(in the rows, 128 means zero)
Each path below is one point turned by a fixed rotation once a step. After each direction that follows a path, write how fast that rotation turns it, in deg/step (0 if it stays still).
Each turn is a multiple of 5 degrees from 10 to 175, or 0.
Each row of a path follows its step; steps can be skipped.

step 0: [120 126 119 120 131 130 131 121 131 128 130 143 131 122 130 128 127 130
 122 141 130 135 130 124 115 139 137 126 118]
step 1: [135 127 134 129 121 121 125 132 133 139 130 120 129 141 121 132 130 125
 121 132 125 116 123 121 123 130 143 131 139]
step 2: [138 137 117 122 118 134 124 125 130 125 132 123 124 123 135 114 125 117
 122 116 126 140 128 127 123 132 126 129 130]
step 3: [127 136 134 128 133 139 128 126 130 122 136 134 142 140 134 127 119 126
 132 134 117 118 121 127 138 122 127 132 125]
step 4: [132 127 128 127 139 125 120 145 115 126 125 122 131 127 128 134 124 132
 121 113 123 133 128 134 128 131 129 115 126]
step 5: [136 124 133 114 126 132 134 118 131 126 130 140 127 123 125 136 137 132
 130 133 125 140 128 137 140 121 131 124 130]
step 6: [117 122 126 126 142 124 119 128 132 126 128 130 131 126 120 123 126 120
 121 137 132 120 141 131 125 134 143 124 127]
step 7: [139 130 119 134 120 125 142 120 128 133 128 119 118 131 121 128 132 131
 114 129 118 123 126 131 123 125 133 124 133]
step 8: [127 136 128 125 124 139 124 129 131 130 123 122 126 131 136 116 120 120
 120 132 135 134 141 124 141 124 124 138 133]
step 9: [126 129 126 133 136 140 138 136 128 121 138 126 127 137 134 129 115 137
 128 131 123 126 123 135 120 133 128 130 114]
Directions:
[128 128 131 130 127 123 127 132 128 125 133 127 126 132 125 129 126 132
 126 125 128 123 129 130 126 131 128 127 129] -> 130
[129 131 127 131 130 125 129 130 126 133 132 131 131 128 126 125 130 130
 132 127 128 131 131 129 126 125 128 132 128] -> 0
[131 131 128 130 125 128 129 128 126 127 126 127 127 131 130 126 123 124
 128 125 126 125 130 127 128 124 126 130 123] -> 65
[134 125 128 131 127 125 130 131 130 129 125 124 129 122 128 130 125 128
 129 127 123 129 128 126 130 130 130 129 130] -> 125

step 0: [135 125 140 120 124 136 127 136 117 136 131 126 120 134 129 132 135 118
 129 125 133 129 129 126 126 113 128 124 128]
step 1: [120 127 117 131 135 132 132 122 128 132 125 140 125 125 140 138 141 139
 131 131 129 123 126 123 130 125 123 132 120]
step 2: [124 123 134 121 127 132 118 131 132 124 125 124 130 120 111 130 131 136
 128 122 133 119 122 126 117 129 119 125 137]
step 3: [139 129 120 135 121 128 132 128 126 130 119 134 120 128 127 128 135 116
 112 121 129 122 120 138 129 123 130 128 124]
step 4: [116 125 125 139 135 133 128 119 119 120 118 116 127 127 127 125 123 134
 128 140 122 121 123 123 130 125 129 128 125]
step 5: [132 132 134 122 124 142 120 125 132 120 138 133 125 127 121 127 125 127
 126 129 132 129 129 136 118 129 139 115 120]
step 6: [137 120 131 140 137 131 140 132 130 140 124 127 125 131 135 127 128 131
 123 122 118 134 125 123 119 129 129 125 119]
step 7: [128 124 126 126 127 135 119 124 130 130 120 120 128 124 129 139 132 122
 134 141 136 130 137 114 126 127 125 117 133]
step 8: [121 130 127 122 123 135 127 131 127 141 138 135 115 132 117 127 138 126
 129 119 127 125 127 126 131 123 123 128 116]
step 9: [127 123 121 134 138 125 126 132 137 124 118 134 115 122 133 129 134 134
 135 129 126 124 115 125 122 125 130 133 139]
Directions:
[125 126 128 124 124 128 125 128 123 130 128 129 127 129 126 129 129 126
 125 128 128 131 131 130 122 130 132 129 130] -> 140
[130 127 134 127 128 131 131 128 128 126 131 125 131 130 133 131 129 129
 128 129 125 132 131 126 127 128 130 126 125] -> 55
[129 124 127 129 128 129 133 130 129 128 129 132 127 135 127 127 127 127
 125 125 130 130 125 127 129 124 130 128 131] -> 130
[126 128 128 127 129 125 125 132 129 130 129 129 124 127 129 135 127 128
 131 125 129 131 129 125 129 124 126 130 128] -> 45
